In the data rows, 128 means zero.
Each row below has a hidden score, from 0 to 20, with 10 about the middle. What is it? The score is a weighted sum of the row's numbers plus the product of two more (or one squared), each taken from its middle value.
[160 156  65 183  83  87  68 123 102 114 174 106  74 177 119 141 187 142
 203  90 138 106 144 126] 12
[144  58 102 112  83 140 151 188 161 191 174  96 100 191 113 165 162  95
  74 124  88 134 103 120] 7
[133 116 112 100 188  75 192  87 173  67  74 171 126  85 166 135 101 101
 198 139 158 112 156 114] 15
[ 63 133 144  88 188 128 157  99 161 108 174  90 142 191  95 177  96 131
  80 148  83 117 174 102] 14
[149 127 144 118 188 104 157 105 132  79  97  96  74 172 184 112 192  77
 174  70 103 178 109 126] 12
[149 145  65  94  95 181  62 105  78 174 180  85 142 168 107 177 136 131
  86 153 118 123 192 120] 11
[133 145 160  94 124 140 157 105 173 191 198 101  74 182 107 159  86 113
  92  70 138  84 150 108] 9
[133 168  65 159  77 122 180  93 114 108 103 198 184  99 107 141  80 101
  92 144 178 145 162 114] 7
[133 127 170 159 188  98 115 117  66 191 174  96 142  85 101 112 167  83
  98 144  83 195  91 138] 7
[181 133 186  94 124 122 151 176 173 108 163 101  74 182 107 135 146 107
 174  70  93  79  79 114] 9
[ 79 139 170 118  89 169 151 111 161 114 103 198  74  94 184 135 106 131
  98  70 183 161 127 120] 10
[138 191  65 100 159 187 115 176 155 180  91 106 137 103 107 112  80 172
  80 144  93 134 103 167] 8
[149 168 170 124 170 134  74 111 185 103  91  96  69 163 125 183 146 119
 103  75 128  79 180 132] 11
[181 104 144 124 106 158 115 176 108 132 180 106  79 159 131  70  80 190
 174  70 103  84 192 126] 7
[128 133 139 112 188  63 145 194 167  97  86 166 153  99 113 112  75  95
 109 158 193  79 103 161] 10
[133 185  65 171  71 128  68 105  84 108 168  90 147 182  89 100 177  89
 203 148 133 145 156 102] 9
[144 127 139 159  71 110 174 129 161 174  97 187 153  85 113 177  91  77
  92 109 193 106  85 120] 5
[ 69 133 139 183 124 187 192 105 155  91  80  85 174  85 101 100 151 101
  92 163 168 156 121 114] 12
[ 79 110  70 100  95 122 133 194 161 120 174 155 142  94 101 141 106 202
  92 153  78 134 174 167] 15
[ 63 185 144  94  83 152 127 105  84 174 168  96 137 177 101 183  80 125
 168 124  88 117 180 126] 15
[144 156 123  82  71  57 127 105 114 174  80 150 163  94  89 123 121 202
  98 178 158 183 103 161] 3
[ 69 191  65 189 130 169 103  87  84  97 103 171 179  94 113  64 146 136
 121 168 163 150 132 138] 10
[171 156  76 130 141 181  86 129  72  85 121 198 153  89 166 135  75 119
 103 158 188 112  97 126] 10
[ 63 156 176 112 182 152 145  93 120 103 109  96  74  94 166  64 187 148
 103 158 143 195 115 114] 14
[187 156  65 165 106 169  62 123 132  79  91 160 179  94 101 118 146  89
 103 178 178 150 109 108] 6
[144 133 170 106 176 140 109  99 114 162  86 101 153 168 178 118 192  83
  74  70  88 189  97 108] 10
[ 69 162  65 171 106 128 133 111 120  85 186  90 142 177  83 106 187 101
 203 148  88 117 156 132] 14
[ 63 145 155 153 112  87 139 170 108 191  97  96  79  89 113 123  91 136
 109 163 183 195 121 161] 9
[165  81 160 118 100 122 145 105 137 197 163  90 116  94 125 123 187 113
 192  75  78 178  85 138] 8
[149 139 181 112 165  87 145 129  90 185 109 112  74  94 113 118 192 142
 174  70  93 172  79 161] 7
[187 139 144 100  95 175 133 194  78  73  97  90  69  89 101 118 121 160
 174 163 183 161 115 108] 19
[133 150  65 171 100 116 109  93 102 103 180  90 147 182 136  70 187  77
 203 158  83 134 156 108] 10
[187 110  97 100  89 181  56  70 120  91  74  90 147 177 101 177 162 125
 174 148 138 145 168 120] 11
[133 185 144 106 159  98  86 164 179 168  86 177  69  99 113 165  80 119
 103 183 138  79 121 126] 10
[144 162 139 171  95  92 121 182 155 191 186 112  74 191 107 118 141  89
 115  70  93  79 150 102] 7
[181 191 170 100  65 104 115  93  72  97 151 187 142  89 107 123 136  77
  92 153 168 156 168 108] 9
[165 127 176 112 100 163 139 105 114 108  91  90 158 159 190 123 177 196
  92  70  88  73 144 108] 14
[ 74 139 144 106  83 152 157 188 120 197 180 101  74 186 107 153 106 125
 109  70 143  90 168 114] 11
[144  64 155  94 182 122 133 111 114 185 192  96 116  94  95 129  75  83
 180 158 158 195  85 114] 8
[171 116 186 112  77 104 139  93 179  85  80 177 153 140 154 177  80 107
 174 144  78 139  91 108] 11
[144  70 112 106 182 116 163 141 126 185 157 101  74 103 119  88 192 166
 103  70  93 189 138 156] 6
[133 191  65 153 176 122 180  99  78  73 180  90 158  89 101 106 121 107
  98 144 148 167 186 114] 10
[ 79 191  65 106 176 187  62 105 173 162  97 171 142 108 107 112  86 125
  92 144 138 139 150 167] 17
[165 145  70 153 106 163 174 111 155 126  91 187 142 103 113 100  75  77
  86 183 188 139  91 114] 3
[160 150 144 124  83  87  68 123 137 174 180 106  74 186 125 171  75  89
 109 153 118 117 192 120] 10
[138 185  65 159 200 122 174  87 132  91 157  90 168  89  89 106 116  77
 174 144 123 183  97 114] 10
[160 168 186 106  71 134  68  99 173 156 103  96 147 163 113 177  75 136
  86 173 103 145 109 108] 10
[155 162 144 183 124 122  68  99 102  85 174 101  69 191 107 123 177 107
 198  85 148  73 150 114] 9
[165  64  65 106 188  87 174  99 161  85 192  90 142 163 107 106 141 107
 156 148  88 134 192 108] 6
[ 63 139  70 112  77 175  74 141 114 132 103 177 184 112 178 112  96 160
  98 144 168 161 103 179] 7
[138  87 160 124  89 175 157 105 114 132 109 198  74  94 184 135  91 119
 103  70 183 156 168 120] 15
[101 168 139 177 100 163 145 194 108 197 163 117  90 182 119 118  80 125
  98  70  88  84 150 120] 10
[138 191  65 100 165 122  62  87 179 168  97 177 132  94 101 177 141  95
  86 144 123 123 174 138] 13
[144 139 134 112 182 163 192 159 179  97 109 166 184  99 166 112  80  89
 127  70 113  79  85 114] 11
[181 145 165 106 124 140 127 129  78 197 163 101  74  94 107 123 177 107
 174  70  93 156  91 167] 9
[ 74  81 139 106  83 158 145 117 132 120  97 198 179 108 172 112  80 178
 109  70 188 167 150 114] 11
[165 156  76 195 106 128 133  93 114 108 168  96 142 177  89  52 182  83
 198 144  78 128 109 138] 12
[133 185 144 195  89 181 157 105 114  91 180 177  74  99 107 112 146 113
 162  70 168  79  91 114] 9
[ 63 179 128 100  89 175 145  99 132 108  91 177 189  89 107 112  86 160
  86 139 188 167 156 102] 14
[ 63 127 123 100  89 181 151 194 102 168  97 101 147  94 107 123 146 202
  86 153  83 123 168 161] 11
[171 150  65 195  95  63 127  87  90  79 186  85 147 186  95 147 126 113
 180 158 148 128 109 120] 8
[144  64 186 177  89 128 163 105 137 126  97 187 158  94 113 159  91 113
  98 148 188  68 109 120] 11
[144 191 128 159 124 163 139 111 108 185  80 101 126 177  95 177  80  77
  92 134  78 101 168 138] 13
[ 63  98 165 136  95 146  74 129 102 144 115 106 179  94 148 147  80 202
  92 178 138 178 115 150] 13
[176 156  65 195 112 187 121 176  66 120 115 106 174 159  95 123 167  71
  98 144  98 145  73 114] 7
[165 116 149 106  89 122  56  93  66 197 168  90 142  89 107 118 177 107
 168 144 143 189  91 167] 12
[138 191 134 112 170  75  56 129 179  91  97  96 158  89 113 118 151 178
 115 178 158  79  97 161] 10
[144 116 134 130 176  75 103 105  84 156 115 171  74 103 178 129 187 101
 203  70 133  79 156 161] 7
[138 133 144 189 100 175 169 117 149 108 103 101 158  94 119 153  80  83
  92 183 183  68 115 114] 13
[133  58 186 106 159 110 121 105 161  91 174  96 142  99 178 165 106  77
 198 144  83 134 156 102] 2
[144 127 139 106 159 158 192  99 167 114  91 182  74  99 178 123 126 107
  92  70 188  79 162 108] 18
[187  64 102 153  77 128 139 111  78 120 192 101 174 182 107 135  75 131
 103 153 168 172  73 120] 2
[149 162  65 171  83 134 121  99  61 108 115 101 189 177 113 118 187  89
 192 153  88 145  97 132] 12
[171  64 139  88  77 122 127 111  72 191 157  96 116  85  89 106 192 142
 192 144 163 167  97 156] 5
[ 63 116 144 106 182 128 180 164 161 114 174 198  90  99 148 129  80 142
  98  80 188 101  97 108] 8
[149  58 139 106 182  69 145 194 155  79  86 177 126  89 113 123 101 119
 109 173 193 167  91 114] 8
[176  87 139 130  89 169  56 129 132 114 121 193  74  99 160  58 151 160
 109 100 193 178 103 144] 7
[138 150 144 165 141  81 180  93 102 174 115 198  74  99 113 165 136 101
 109  70 188  79 121 144] 9
[144  58 165 159  77  75 192 105 173 114  86 101 179  89 101 177 146 136
 103 148 168 139 115 108] 6
[144 156 160 112  89 104 127 176 132 103 186 106  79 177 113  76 146 202
 162  70  93  73 186 108] 7
[149 162  65 171 106 122 109  99  78  91 186  85 142 191 101 123 187  71
 186 144  93 134 156 102] 9
[187 145 102 183 135 134  80 123  84  97 180  90 158 186 101 112  75  71
  80 158 173 156 109 126] 8
[165  70  70 106 130 158  92 194  96 156  91 171 137 131 107  46 146 202
  86 144 138  90 174 167] 6
[ 63  70 144 124 200 128 157 176 179 108 115 171 153 108 172 106  91 148
 103  75 188  90  97 120] 8
[155 139 176 112  89 163  62  99  84 103  74  90 137 172 172 141  75 202
 115 178 133 123 144 114] 18
[144  87 176 124 124 128 139 164 132 174 115 106 111  94 148 183 177  89
 109 158  78  84  61 173] 15
[171 145 160 112  95 128 139 194  96 126 174 166  90  99 113 123 116 202
 103  70  83  79 150 167] 8
[ 69 173 134 112  83 128 145 170 179 108  97 101 158  94 113 177 146 160
  92 183  78 106 121 156] 12
[122  58 149 112 112 163  74 194 132  97 163 177  90  89 113 129  86 202
  98 144 138 106 174 167] 9
[144 139 176 100 194 104 151  87 114  97  80  79 116 163 166  46 192  95
 174 134 138 178  67 108] 16
[176  58  76 100  89 140  74 170 149 132 174 101 116 163 101  82  80 184
 198 144 128 128 192 120] 6
[ 69 116  76 189  89 152  56 105 137  91  97 187 158  99 160 135 116 136
 180 183 178 128 109 120] 14
[ 69  75 186 124 100 110  80 135 149 108 103 171  69 163 184 165 141 190
 127 163 153  79  85 126] 12
[ 74  64 144 112 130 169 133  99 155 108  91 187 153  99 184 129  96 136
 109  70 193 167 115 161] 11
[144 116 155  88 159  92 127 117 161  85 174  90 137 182  95 183  75  77
 186 139  83 112 186 108] 7
[144 139 176 106 182  63 127 123 132 168  86  90 158 172 107  76 187  77
 109 100  78 195 121 138] 5
[144 156 139 171  83 128  56  70 114  91 180  85 153 182  95  82 187 113
 203 158 123 139  79 108] 10
[171 122  65  88  89 134  62 194 102  97 157 171 142  94  95 106  91 202
 156 153 123 134 168 167] 10
[ 74  75 144 112 188 104 174 159 167  91  97 193  74 103 160 129 131 136
 109  70 193 161 115 120] 10
[138 127 181 100 182 110 103  82 120  97  86 101 147 163 178 141 192  71
 174 163  78 139  67 102] 12
[117  87  70  94 141 175 121 105 126  85  80 193 179  94 190 129  75 113
 121 144 163 167 150 156] 14
[144 116  70 106  89 152 169 105 161 197 180 101 142 163 107 171  91  77
 103 134  78 128 186 114] 10
[176 133  65  94  89  98 109 194 114  79 163 177 147 159 101 112  80 202
  98 158  88 134 174 126] 6
[ 63 145 139 112  95 175 133 111 114 103  86  90 168 182 154 112 106 202
  80 148  83 167 186 114] 15
[160 191 144 177 159 181  74  99 102  91 103  96 158  94 107 118  80 125
 180  70 133 189 132 126] 12
[165  64 139 106  95  57 145 164 161  85 180 193 100  94 113  64 136 107
 133 173 193 156 109 120] 4
[ 63 145 139 195  89 181 127 170 149 174 115 106  85 186 113 165 101 142
 115 153  83  79  97 108] 12
[160 127 186 112 106 152  86 111 143 162 180  96  74 186 119 171  91 148
 103  70 128  79 168 120] 11
[165 133  65 165  89 193  86 194  61 114 103 166 142  94 101 118 151 160
  86 168 183 123  91 108] 4
[ 63  81  70 118  95 163 133 111 149 126 103 182 168  99 178 129  86 136
 103 144 193 189 109 144] 4
[ 63 150 181 100 124 175  74 111 126 114  97 101  79 182 166 112  80 202
  92 153 148 150 162 120] 17
[ 74 145 181 106 170 128  92 117 179 162 103 101  74 177 119 183 156 142
  92  70 128  84 168 126] 11
[165 150 186 118 100  98 163 141 179  79 109 166  69 177 119 177  96 148
 121  95  83  79 127 132] 11
[112 122 144 130 159 158 174 123 102  97 103 101 168  99 178 123  86 202
  92  70  83 167 186 126] 13
[ 63 116 149  94  95 169  62 105 132  73  80  96 158 186 172 135 121 202
 115 158 138 145 180 108] 16
[ 74 122 155 112 200  75 169 123  90 103 109 101  74 159 178 118 177 142
 174  70  98 189 144 126] 13
[138  81  91 106  77 134 174 164 179 103  80 171 189  89 184 141 151 101
 180 129  78 128 109 102] 9
[ 69 150  65 106  83 187 115  99  84 114 103 171 189  94 154 123 146 136
  92 144 178 172 121 167] 7
[ 69 150 123 106 176 128 174 170 179 120  97 101 189  99 107 147  75 148
 198  80 153  90  97 120] 10
[ 63  64 160 106 194 140 133  87 126 114 103 106 147  99 166 141 192 131
  98 153  88 183 115 161] 14
[ 63 168 155 106  83  98 145  87 161 120 180 133 137 182 107 177 156 148
  98  80  83 101 192 114] 10
[187 185  65 147 118 181 133  76 102  85  91 182 142  89  95 118 126 101
  86 153 173 128 150 150] 10
[ 74 162 149 106 118 158 145 105 137 126  97 182  85 182 113 177  80 136
 180  70  98  95 192 120] 15
[160 150  65 177 112  63 115 129  96  91 192  90 132 182 107 129 172  77
 203 144  98 101 156 120] 11
[ 63  70 144 177 130 169 163 117 155 103  97 101 153  99 113  70  80 148
 115 183 183 189 127 120] 12
[144  70 123 171 194  98 180 159 155  97 198 171  95  99 107 118  75  89
 115  75 178 123 132 126] 8
[160 145 149 183 118 128 121 123 137 103 174 101  74 186 101  70 177  77
 203  70 108  84 156 120] 5
[144  64 176 124 135 158  68 105 114 114 109 101 174  99 148 123  75 202
  92 178 148 167  91 156] 12
[ 63 127 144 165 100 175  68 129 132 103  91 187 158 103 184 129 116 178
 121  75 193  84 115 138] 10
[144 179 186 106 165  87  74 105 167 120  97  96 184  85 172 100 131  77
 174 139  83 139 150 114] 4
[144 127 149 177 200  98 121  99 132 168  80  96 168  85 113 100 162  77
 115 139 103 183  61 173] 16
[ 96 185 144 106 176 116 133  82 179 103  86 150 163  89 107 183  86  95
 168 168  78 134 150 108] 9
[155 168 149  94 188  69 133 182 185 103  91  90 142 191 101 118 131  71
  92 144  78 117 162 102] 8
[171 162  65 171  95  69 127  87 102  97 198  90 142 186  95 112 151 119
 192 153  83 139 150 102] 8
[160 173 144 100  89 128 157 117 149 126 186 106  74 172 101 177  91 125
  98  70 148  79 192 120] 11
[ 63  70 149 112 170  81 145 129  90 197 163 117 142 108 113 123 182 136
 180  75  93 178  97 173] 14
[144  81 160 177 106 187 169  99 149 120 115 187  74  99 190 129 131  95
 115  70 138  79 156 120] 11
[144 185 139 112  89 104  62 176 155 185 103 182  69  99 113 183 131  95
 103 158 143  79 127 138] 10
[ 63  87 170 118 176 140 145 135 149 114  97 117 163 163 178  64 131 202
 109  75  98  79 186 120] 14
[ 79 145 139 118 112  92 157 159 173 168 192 112  79 191 119 171  80 136
 121  70 103  90 168 120] 10
[165 116  65  82 130 110 133  82 102 197 157  85 142  89  89 118 167 107
 186 153 153 189  85 167] 11
[122 139 144 118 194 134 163 111 126 162  97 101 153  89 172  64 192 119
  92  70  88 183  97 156] 10
[ 74 162 155 106 106 175 139 123 149 174 151 106  74 182 107 177  96 136
 133  70 103  84 192 120] 13
[176 156 139 112 106 175 145 194  90 197 133 101  85 103 113 123 156 172
 133  70  83  79 103 156] 9
[138  70  65 118 200  81 151 176 185  91 109 166 147  99 160 118  80 101
 121 173 178 139  97 108] 6
[171 110  65 100 100 152 115 176 120 168  80  96 142 186 101 183 151  71
  98 173  88 139 156 114] 8
[128 173  65 106  95  98 139 129  90 156 168  96 158 186 107 171 151  77
  86 163  83 139 192 102] 9
[181 156 144 177 118 128 163  93 132 103 157 187  69  99  89 129  80 125
  92 163 193  79 103 108] 9
[176 145  70 195 124 122  80  64 102  73 174  90 174 186  89 123 156 136
 168 139 123 106  85 150] 15
[138  58 155 112  89  98  74 159 161 108 174 101 137  94 184 171  80 101
 186 144 128 128 192 114] 6
[133 162 123 106 188 128  92 105 173 156 163  96  74 172 113 177 151 119
  98  70  93  79 192 126] 11
[ 74 150 165 112 124 146 157 111  78 103  97 101  74 182 160 118 146 202
  86  70 133 178 186 120] 18
[ 69 185 144 177 106 193 109  99  84 132 109 187  69  99 113 123  86 131
  92 153 173 156 162 126] 13
[133 127  65  94 170 122 169  93 179 180 192  90 142 191  95 141 116  89
  80 144  83 123 156  96] 7
[ 85 191  81 106  77 169 145 123 126 103  91 171 142 159 107 165  80 166
 103 178  78 139 180 108] 13
[144  58 149 106 170 140  80 117 126 197  91 106  74  94 154 123 182 107
 186  85 128 172 121 173] 9
[122  58 118 100 182 104 163 117 126  79  91  96 184 172 154 129 192 101
 162 144  83 183  67 120] 12
[187 173  65  94  77 152 115 111  72  85 151 101 142 186  95 118 131 166
 174 163  83 139 180  96] 11
[ 63 145 102 106 200  75 180  87 173  91 174  85 163  89 107 123 146 131
 103 148 188 161 115 114] 4
[176  64  65 100 176 134 163 164 149 108  97 182 184 103 107 118  86  83
  98 144 193 145 115 108] 8
[138 179 144 118 182  75 163 117 185 174 163 112  79 191 119  82 156 113
 139  70  83  90  85 120] 7
[144 173  86 153 118 163  86 111  72 120 103 198 100  85 119 147 146  77
 180 173 188  73 127 120] 11
[133 145  65 100 176  63 180 135 173  97  91  96 184  94 160 147 156 113
 203 114  93 123 121 126] 10
[ 63  81 144 106 188  87 163 123 132 114  97 177 106  94 172 112 187 136
 203 139  83  84 150 144] 4
[ 63 145 181 106 176 134 115  82  96  97  86 101 142  89 178 153 192 136
 168 168  88 156 109 108] 13
[ 74 145 139 159 112 163 151 105 126 174 186 101  74 177 113 177  91 131
 121  70 108  90 192 120] 13
[181 173 176 165 118  87 139  99 120  67  86  90 189 172 113  94 162 136
 109 144  78 156  67 120] 7
[165 185 170 165  83 193 103 117  78 103  97 101 142  85 113 123 156 131
 168 144  83 183  67 114] 9
[165 139 176 106 106 134  92 170  78  91 157  90  69 191 107 177 131 154
  80 168 128  73 156 114] 14
[144 173  65 165 112  69 109  99 120  91 174  79 142 182  95 123 187  89
 203 148  93 123 156 114] 10
[128 145 139 112 130 169  68 200 161  91 121 106  69  99 154 141 111 196
 115  90 143  73 174 167] 13
[144 168 139 165 112 128 133 123  90 103 186 101 153 177 107 112 187  83
 203  70  83  79  79 144] 14
[149 185 160  94  95 146  74 123  61 174 115 182  79 163  95 183 146 113
  92 134 133  68 180 114] 10
[149  75 160 112 130 158 133  99 126 108  91 193 142  85 178  70 111  71
  80 144 193 178 115 156] 13
[165  81 144 153 112 140  68 129 114 191 163 112  74  99 107 123 192  95
 192  70 138 167  91 161] 14
[165  70  65 106 159 175  62  99  78 185 198  90 121 163 107 153 136 107
  98 144 133 139 186 126] 9
[176 133  65 100 170  81 115 117 120 191 163  90 142  89 101  82 177  95
 162 144  88 195 127 156] 11
[187  98 181 165 135  63 139  99  78 120 163 187 147  94 107  76  75 131
 180 148 178  84 103 120] 6
[138 133  65 100 124 169 109 200  66 180  97  90 147 103 101 147  80 190
  98 158 158 134 121 173] 7
[160 110 186 130 112 122  74  93 137 103 121 187  69  94 166 177  96 101
 186 148 163  73 132 132] 9
[187 185 155 171 100 116 151 129 126  79  91  96 179 177 101 123 151 107
 174  70  88  73 109 126] 10
[133  58 144 118 194 169 139 129 179 180 103 106  85 108 125 183 156 113
 121  75  98  79 162 144] 7
[165 116 144 165 130 187 127 200 132 114 103 166  69  99 148  82  80  89
  98 173 178  79 103 126] 12
[165 139 112 106 159  57 133 105 126 197 163 106  79  99 119 135 187 125
 174  75  98 178  85 167] 16
[117  98  65  76 176 122 192 111 179  91 157 182 142  89 160 118  96 101
  80 144 188 139 156  96] 9
[149  64 176 100 176  57  68  99  72 108 115  96 137 154 172 112 192  95
 127 158 163 189 127 126] 8
[149  58 186 118 165 110 121 111 126 174 103  96  74 168 172 129 187  83
 103 144  88 183  85 120] 8
[ 63 139 144 118 100 152 180 117 155 197 192 117  79 177 119 159  96 136
 109  75 103  84 162 120] 11
[ 63 145 139 112  71 175 127 200  72 120 103 177 153  94 160  94 101 131
 103 178 183 161  79 120] 11
[ 90  75 181 130 147 163 109 141 155 120  97 177  74 103 190 112  86 154
 109  70 183 156 103 161] 13
[144 191 139 177 112 152 121 176 108 191 168 101  74 182  95 123 126  83
 103  70  98  79 156 114] 8
[ 63  75 139 118 176 128 157 129 102 197 103 101 100 103 148 135 182 142
 174  80  83 178 109 173] 14
[ 79 150 176 118 130 158 139 117 132  91  97 117  74 172 190 153  96 196
 139  70 113  79 174 132] 18
[ 63 185  70 118  95 152 157  87 108 108  97 198 168  94 119 118 111 154
 174 173 178 145  73 120] 6
[171 162 186 171  95 128  62  76 132 162  86 117 142 182 107 177  75  83
 103 148 128 128  97 132] 13
[144  98  70 112 135  81 157 123 173  91 109 193 142  94 178 141  75  83
 103 183 168 139 121 156] 10
[149 127  65  88 188 122  92  87 167 108 198  79 142 154  95 147 126  83
 174 178  88 139 174  96] 9
[ 85 191 123 177  77 140 145 117  84 108 168  90 153 182  95 123 172 101
 198  75  78 123 156 114] 11
[133 145 139 106  83 187  62 200 167 114 121 166 174  94 178  76  75 107
 174 148 133  90  91 114] 12
[128 139  65 100 118 169 174 188 161  97  86  90 189  89 101 123 151  95
  80 178 158 161 115 108] 5
[138  70 149 106  95 169 157  87 126  97 103 187 189  89 160 123 121  65
  86 144 178 189 115 108] 14
[ 63 191  81 183  89  63 174  93 114  97 174 160 184  94  95 129 131 136
 121 144 163 139 103 150] 6
